In the data rows, zero lies at 7.5, halfway between 7 and 8.
Every row has a hidden score. How much higher is the second row's score than the first row's in each pair? 20 means about the same, 40 much higher and 0 much lower. The score is a weighted sum of the row's numbers plus the product of two more (or one squared), each taken from its middle value.
[ 8 10  8  8  8 12  8  7  5  8  5  8  4  5  9  5]
[10 10  4  5  6  7  8  4  7  4  4  6  5  5  7  8] -> 30
[12  9  8  9  8 12 12  7  5  6  5 11  6  5 13  5]
[ 9  9  9  6  7 10  7  9  5  9  5  7  6  6 10  6] -> 20
[ 7  7  7  7 10  5  6  7  7  9  8  7 10 10  7  9]
[10  8  7  6  9  9  8  7  5  4  9  6  5  6  9  5] -> 23
[7 8 7 5 7 7 8 6 9 3 5 5 6 6 8 9]
[10  8  7  9  8 11  9  8  4  7  4 10  6  5 10  5] -> 13
[9 6 8 7 5 6 7 8 6 7 8 8 6 9 9 8]
[ 8  8  8  8 10  8  9 10  8  9  9  8 11  9  7  4] -> 11
[10  5  9  7  7  8  3 10  6 10  5  7  6  6  8  7]
[10  7  5  9  9  6  7  5  7  5  9  5  7  8  6  3] -> 18
[10  5  5  7  9  8 10  7  6  6 10  6  6 11  8  5]
[ 9  7  8  8  7 10  5 10  5 10  8 10  8 10 11  7] -> 30
[ 8  6  5  6  9  3  6  6  7  6  8  8 11 10  4  8]
[ 5  9  9  8  5 10  5  9  7 10  7  7  7  6 11  8] -> 32
[ 9  9 10  8  8  7  7  6  8  8  9  7  8  7  8  8]
[10  9  9  6  8  9 10  9  8  5  7  6  5  5  9  4] -> 16
[ 9  4  4  9  7  5  8  8  7  7  7 11 10 11  7  7]
[ 7  7  6  9  7  6  6  7  7 10 11 10 10  9  8  7] -> 27
[ 6  6  6  5  7  6  6  6  9  7 10  6  8  8  5  9]
[ 4  8  6  9  6  6  7  7  9  6  9  9  8  9  5 10] -> 20
[ 9  8  8  7  8  8 10  7  4  7  9  9  6  8  8  5]
[ 8 11  9  8  7 11  7 10  6  8  8  7  6  6  9  5] -> 22
[11  8  8 10  8  9  9  9  5 11  8  9  8  8 11  5]
[ 8  7 12  9 10  9  9 11  6  8  9  6  5  7  8  5] -> 19
[ 7  7  7  6  9  4  5  7  9  8 11  5 10  9  4 10]
[ 9  9  7  7  6 11 11  8  7  7  6  7  5  7  9  6] -> 22
[ 5  6  8  6  8  5  4  5 11  6 10  5  9  9  4  8]
[ 1  8  6  7  7  7  6  7 12  5  9  7  9 10  5 10] -> 19
[ 3  8  8 10  6  5 10  9  8  8  9  8 10 11  5  9]
[ 8  4  4  7  8  5  5  7  9  6  8  8  9  8  5 10] -> 24
[11  5  8  9  7 10 10  8  5  7  4  9  5  6 10  5]
[ 7  8 10  6 10  9  7  7  8  7  8  5  5  8  6  8] -> 34
[ 7  8  8  7  8  7  9  7  7 10 11  7 10  9  6  7]
[ 7  4  5  9  7  6  6  7  9  8  8 10  9 10  8  8] -> 26
[ 9  5  6  5  9  4  8  5  8  7 11  8 10  8  6  9]
[ 8  9  5  3  6  6 10  6  7  5  5  6  6  6  8  7] -> 17
[ 6  7  7  9  7  7  6  8  7 10  8  9  9 10  9  9]
[ 9  8  8  7  7  9  6  4  6 10  9  8  7  6  8  8] -> 28
[ 2  7  9 10  7  7  6  9  8  5  7 10 11  8  5  9]
[ 6 10  7  8 11  7  9  4  9  7  9  6 10  7  5  7] -> 26
[ 9  6  3  8  6  5 10  6  9  6  5  9  8  9  8  8]
[ 6  8  9  5  7  6  5  8  9  7  9  4  7  5  6 10] -> 23
[ 8  8  9  8  9  6  9  7  7  5 11  7  7 10  6  7]
[ 6  8 12  9  6  9  9  8  7  8  8  6  5  7  7  6] -> 19
[ 7  8  8  8  9  8  8  5  7 10 10  7  9  8  4  7]
[ 6  6  6  6  5  7  7 10 10  9  6  9 10  8  7 10] -> 18
[ 7 11 10  8  7 10  7  8  9  8  7  6  6  6 10  7]
[ 9  6  9  6 10  9  5  7  7 11  8  8  9  5  7  7] -> 26
[ 3  6  6 10  8  6  7  7  9  6 10  9  8 11  6  8]
[ 8 10  9  8  5  9  6 10  9  9  5  8  6  5 10  9] -> 19
[8 6 9 8 9 6 6 8 9 9 9 8 8 8 7 8]
[ 9  7  3  6  6  7 10  5  7  4  2  8  6  7 11  8] -> 22
[ 9  9  8 12  9  8  8  8  6  9  8 10  8  8  8  5]
[ 7  7  8  9  7  8  8 10  8 11 11 10 10 10  7  7] -> 33
[ 8  8  9  8  8 10  7  6  6  8  6  6  6  7  8  7]
[ 9  8  7 11  9  9 10  6  7  9  9 10 10  9  7  4] -> 7
[ 7  6  4  8  9  4  7  6 10  8 10  8 10  7  5  9]
[ 5  7  8  8  7  6  6  6  9  5 10  7  8  9  6  7] -> 19
[8 8 9 8 8 6 7 8 8 7 9 7 9 9 5 8]
[ 7  7  6  7  9  7  3  7  9 10 11  7 10  8  5  8] -> 30
[11 10 10  8  8 11  7  9  6  8  8 10  7  7 10  7]
[ 3  6  7 11  7  6  7  8  9  7 11  9  8 10  6  8] -> 26
[ 9  7  9  7  9 11 10  6  6  8  6  7  5  5  9  6]
[ 6 10  7  3  6  6  8  7  9  5  7  3  5  6  7  8] -> 11
[ 6  5  9  5 10  4  6  7  8  9  9  6  8  8  5  9]
[8 6 8 9 8 7 9 9 7 5 4 7 8 4 8 6] -> 11
[ 9  7  6  5  6  7 10 10  7  8  4 10  6  8  9 10]
[ 8  4  4  7  7  3  7  6  8  8  8 11  9 10  9  8] -> 17
[ 9  8  5  7  5  9 10  7  8  7  5  9  7  6  8  8]
[ 6  9  9  9  7  7  7  8 10  7  9  7  9  8  6  7] -> 11
[10  7  7  8  5  9  7  7  7  9  5  9  6  7 12  6]
[ 6  9  8  4  7  6  8  6 11  8  9  4  8  4  5  9] -> 26
[ 7  7  7  5  4  6  7  8 10  3  6  7  6  7  6 10]
[ 7 10  6  9  4  8  6  8  8 10  3  9  6  7  9  9] -> 21
[ 7  9 11  9  8  9  8  9  7  5  7  6  4  7  7  7]
[ 9  4  8  8 11  6  8  7  6  5  9  6  8  8  5  5] -> 16
[12  8  7  9  6 11 10  8  5  7  4 10  4  2 11  4]
[ 8 12  9  6  6  9  3  9  7  8  7  6  7  6  8  9] -> 25
[ 8  7  8 10  6  9  6 11  6 10  6  9  7  7 11  8]
[ 8  7  8 11  8  7  6  9  5 11  8 10  9  9 10  8] -> 15
[10  9  9 10  9  9  8  7  5 11  5 10  6  7 10  5]
[ 9 10  5  5  6  8 10  7  9  7  5  7  5  7  9  8] -> 29
[ 9  8  8 10  8 10  6  9  6  9  6  9  6  7 11  7]
[ 7  6  2  7  7  6 10  6  7  6  7  8  8  8  7  8] -> 16
[ 6  8  5  5  8  5 10  7  7  6  9  6  9  9  5  8]
[ 9  8  5 12 10  7 10  6  6  6  9 10 10  8 10  7] -> 17
[11  7  7 11  9 10 11  9  6  8  7  9  9  7 10  5]
[ 3  8  8 10  8  4  4  8  8  9  6  9 10  9  5 10] -> 26
[ 9  6  9  8 10  9  7  7  7 10 11  8  9  8  6  8]
[ 6  6  6  7  8  7  7  9  8  9  9  8 10  8  6 11] -> 14
[11  5  6  6  8  6  6  9  7  8  5  9  8  8  8 10]
[8 8 9 7 9 9 9 6 6 9 9 6 6 7 4 6] -> 25
[10  5  7  8 10  7 10  8  6  7  8  6  9  8  5  4]
[ 6 10  8  6  6  9  4 10  8  7  5  5  5  5  8 10] -> 32
[ 5  7  9  5  6  7  5  6 10  4  5  7  6  7  6 10]
[9 5 6 8 7 6 6 7 7 6 5 9 6 8 8 9] -> 14
[ 6  7 10 10 10  8  7 10  7  9 10  9  9  8  7  6]
[ 7  5  2  7  8  6  8  5  8  8  9 10 12 10  9  7] -> 17
[ 7 10  8  8  9  6  8  6  9  7  9  5  8  8  5  9]
[ 3  8  7  8  8  6  8  8  9  7 11  8  9 10  5 11] -> 22
[ 9  6  9  9  8  8  7  9  6  8  9  8 10  8  6  7]
[11  8  7  7  7 10 11  8  6  8  6  7  5  7  9  5] -> 26
[ 6  7  9  6  8  5  6  6 10  9 11  7  8  6  5  8]
[ 7 10  8  6  5 10  7  9  7  8  6  5  5  7 10  9] -> 25
[ 7  5  7  7  9  4  7  5  9  8  8  8 11  9  7  8]
[ 5  9  9  5  7  5  8  6  9  7  8  5  8  7  6 10] -> 23
[ 9 10 11  8  8  9  6  7  6  6  7  6  4  5  7  5]
[ 6  6  8  9  6  7  9  8  8  8  6 11  9  9  7 10] -> 24
[ 9  9  9  8 10  7  9  9  7  8  6  7  8  6  8  5]
[ 9  5  2  8  8  6 11  4  7  7  6 10  9  9  8  8] -> 32
[ 6  7  6  7  8  7  7  7  7  7  6 12  7  8  7  9]
[ 4  7  9  9  6  7  6  7  9  9 10  9 10  8  4  8] -> 7
[ 4  6  9  8  8  7  6  7 10  8  9  9  9  8  5  9]
[12  8  9  8  8 12 10  8  5  8  6  9  5  5 11  6] -> 22
[10  7  7  7 11  9  9  6  6 10 10  9  9  9  7  6]
[ 8  9  7 11  9  7 10  8  9  9 10  9  9  9  8  5] -> 11
[ 6  6  7  4  8  4  3  7 10  5 11  5  9  7  5 11]
[ 6  8  7  5  9  5  4  8 10  8 11  4  9  8  5 11] -> 22
[ 7  4  4  9  8  6  6  6  7  8  8 11 10  9  8 10]
[ 7  7  7 10 10  7 12  4 10  6  9  8  9  9  6  4] -> 15
[ 9  6  8  9  7  9 10  8  7 10 10 11 10  9 10  4]
[ 7  8  7 11  9  8  8  9  7 10 11  9 10  8  8  6] -> 19
[7 8 7 8 8 7 5 7 8 8 8 7 8 8 6 8]
[ 9  6  9 10  7 11 11  7  7  7  5 10  6  6  8  6] -> 21
[ 9  8  5 12 10  9  9  5  6  9  8 10 10  9 10  5]
[ 9  8 11  9  8 11  9 10  6  7  7  8  3  7 10  6] -> 27
[ 7 13  8  6  6  9  7 11  6 10  6  4  5  6 10 10]
[6 9 9 8 6 9 8 7 8 6 5 7 5 7 9 9] -> 18
[ 5  8  8  6  8  5  7  7  9  7  9  5  7 10  6  8]
[ 5 10  9  5  6  7  7  8 10  6  7  5  6  6  8  9] -> 24
[ 6  7  9  8  7  7 11  6  8  5  8  8  6  6  9  6]
[12  7  9  9  7  9 11  9  5  9  4 11  5  6 13  5] -> 26
[ 7 11 10  5  5  9  6  9  7 10  7  4  6  7  6  8]
[2 8 9 8 6 7 6 6 9 5 8 8 7 7 6 7] -> 20
[ 7  5  9  7  9  6  5  7  8  9  9  7 10  8  6  7]
[ 3  9  7  8  7  7  8  6  9  5 10  9  9  9  7 10] -> 29
[ 4  9  9  7  7 10  6  7 11  4  6  7  5  5  7  9]
[ 7  6  5  8  7  7  8  6  7  9  8 11 11 12  8  7] -> 12
[ 4  6  9  9  8  7  7  7 10  8  8 12 11  8  8  8]
[10  5  7  8 10  7  7  7  6 10  9  8  9  7  7  5] -> 11
[ 7  8 10 10  7  9  7 11  8  9  8  8  5  8  9  9]
[ 9  7  7  7  7 10  8  8  6  9  6  9  5  5  9  9] -> 19
[11  9  9  9  7 12  5  9  5 11  7  8  5  7 11  7]
[6 7 9 8 5 9 7 9 9 8 9 6 6 6 8 7] -> 15
[ 6  7  7  9  7  7  7  7  9  9  8 10  8  7  9 10]
[7 7 5 4 7 5 7 5 9 5 7 6 6 8 8 8] -> 16
[ 8  6  9  5 10  5  4  8  8  8  9  4  9  9  5  9]
[ 6  8  8 10  8  7  6  9  8 10 11  8 11  8  8  8] -> 16
[ 9 10 10  8  8  9  9  9  6  5  8  5  6  7  7  7]
[10  8  4  7 11  5  8  7  8  7 10  6  5  9  8  4] -> 22
[ 7  7  5  5  5  7 10  6 11  5  7  5  7  7  5  8]
[7 9 8 7 8 7 6 7 9 7 9 5 8 6 6 9] -> 12
[9 5 4 5 5 8 9 7 7 7 4 8 6 7 9 8]
[5 6 6 9 9 4 8 8 8 8 8 9 9 8 5 9] -> 15
[ 6  9 10  9  6  8  6 10  6  7  6  6  4  5  6  8]
[ 5  7  7  9  7  8  9  8  9 10  8 11 11  9  7  9] -> 23
[ 7  9 11  9  6 12  7  8  5  8  7  6  5  5  8  7]
[ 5  7 10  9  7  8  8  6  9  6  6  6  6  7  7  7] -> 16
[ 6 10 10  7  8  9  7  9  8  6  6  7  5  7  7  7]
[4 8 9 6 6 7 7 8 7 7 6 3 7 5 7 8] -> 11
[ 9  5  5  9  7  6  7  6  8  8  7 11  8  8  7  9]
[ 9  7 10  9  9  8  5  9  7 11  9  9  8  7  9  7] -> 18
[8 7 8 5 8 8 8 7 5 6 9 5 7 9 6 5]
[ 7  6  9  8  8  8  7  8 11  9 10  8  8  8  8  9] -> 28
[5 4 5 8 7 5 6 9 8 9 8 7 9 9 5 9]
[ 4 11  9  3  6  7  6  8  8  5  5  3  6  4  7  9] -> 18
[ 7 10  7  8  9  7  9  6  9  6  8  8  8  8  6  6]
[10  9 11  8  9 10  9  9  6  8  7  5  3  5  9  4] -> 18
[ 7  6  7  8  9  5  3  6  9  7 10  5  9  8  4 11]
[ 8  6  8  9 10  8  6  7  7 12  9  8 11  8  8  8] -> 8
[ 9  8  6  9  9  9 11  6  8 10  8  9  9  9  7  3]
[9 7 4 5 4 8 9 6 6 7 4 9 8 5 8 9] -> 26
[10  6  5  7  7  7  8  9  7  6  5 11  7 10  9  8]
[ 5  8  5  2  8  6  9  4 11  3  6  4  7  6  5  7] -> 25
[ 7  7  7  5  7  7  9  4  8 10  5 11  8  5  8  7]
[ 6  8  8  7  8  9  6  7  9  8 10  6  8  7  6  6] -> 22
[ 7  7  7 10  9  7  8  9  8  8 12  8  9  8  8  3]
[ 9  8  5  3  7  6 10  7  8  3  6  5  6  6  7  6] -> 14
[9 7 6 6 8 9 9 6 7 9 4 7 8 8 6 6]
[4 7 8 9 7 5 6 9 8 6 8 9 9 9 4 8] -> 11
[ 9  5  8  7 10  8  9  6  7  9  9  7 10  8  7  6]
[ 7  7  8  6  8  9  7  7  7  6 10  7  8  9  5  6] -> 18
[ 8  8  7 10 10  6  6  7  8 11 11  8  9 10  7  7]
[ 4  8  8  9  8  6  6 10  9  7  8  7  8  8  5  8] -> 23
[ 8  5  8  8 10  7  9  7  6  7 11  5  7  9  7  6]
[ 8  9 10  8  8 10  8 12  6  7  7  6  5  5  8  6] -> 25
[12  9  6  9  6 11 11  8  6  7  4  9  5  5 11  6]
[ 4  6  9  8  7  7  7  9 10 12  6  9  9  7  6 10] -> 20
[ 3  6  8 10  7  6  7  8  8  8  8  9 11 10  6 10]
[ 4  7  9 10  9  7  7  8  9 10 10  8 11  7  5 10] -> 20
[11  5  2  6  7  6 11  4  7  7  5  9  6  7  9  6]
[ 9  9  3  3  8  5 10  5  9  4  4  6  7  5  9  8] -> 19
[ 8  9 10  9  7 11 11 10  6  8  6  7  5  6 10  5]
[10  7  8  9  8  8 11  8  5  9  5 10  8  8  8  5] -> 15
[ 5  7  8  8  6  7  6  7  9  6  5  8  6  7  7 11]
[ 8  7  7 12  9  6  7  9  8  9 10  9 10 12 11  7] -> 17
[10  7  9  6  8  9 12  5  9  5  7  5  5  5  7  4]
[ 7  7  7  6  6  7  4  8  8  6  4 10  5  8  9  8] -> 18
[ 5  9  8  9  9  6  8 10  8  9  8  7  9  7  3  9]
[ 8  6  6  7  7  6  6  7  7  6 11  9 11 10  5  8] -> 24
[8 9 4 4 5 7 8 6 8 6 5 5 6 6 7 9]
[11  8  8  9  8 12 13  8  4  9  5 10  5  7 11  4] -> 10
[10  7  6  9 10  9 11  7  6  7  8  9  7  9  8  4]
[ 7  8  8  7 10  8  8  8  7  7  9  7  9  9  6  7] -> 21
[ 8  4  6  5  7  5  7  8  7  8  7  7  9  9  4 10]
[11  7  3  7  6  6 12  5  6  8  6 10  8  7  9  8] -> 17
[ 7  6  6  5  7  5  6  5  7  7  6  8 10  8  5  9]
[ 9  6  5  9  7  5  9  5  6  7  7 11 11 10  6  6] -> 11
[ 7  7  5  2  6  4 10  6 10  5  7  5  9  8  7  7]
[ 6  6  2  8  8  4  8  3  6  9  7 10 10 12  7  8] -> 22
[7 8 7 8 7 8 7 9 8 9 7 9 7 6 9 8]
[ 6  8  7  6  9  5  7  8 10  6  7  4  8 10  4  9] -> 14
[ 9  9 11  9  9 11  8  9  6  8  6  8  5  5  8  7]
[8 5 7 5 6 6 5 8 6 9 4 9 5 8 8 9] -> 25
[ 8  8  8  9  8  8  6  9  6 11 10  9  9  8  8  5]
[7 5 8 7 7 6 6 9 9 8 5 9 9 6 7 9] -> 14
[ 6  6  4  7  5  6  7  6  9  8  7 10 11  9  5  8]
[ 8 10 10 10  9 10  9  9  7  8  6  8  5  7  8  7] -> 18
[ 6  7  7  8  5  6  7  8  5  7  7 10  8  9  8 10]
[ 9 11  8  7  7 10  7  9  7  9  7  6  9  6 11  7] -> 9
[ 6  8  7  8  8  6  5  9  8 11  9  7  8  8  9 10]
[ 8  7  4  6  7  6 11  7  7  8  7  9  7 10  9  8] -> 19
[ 9  7  3  2  5  8 12  8  8  4  3  8  6  5 11  6]
[7 8 6 3 5 6 6 4 9 5 8 4 9 8 6 8] -> 32
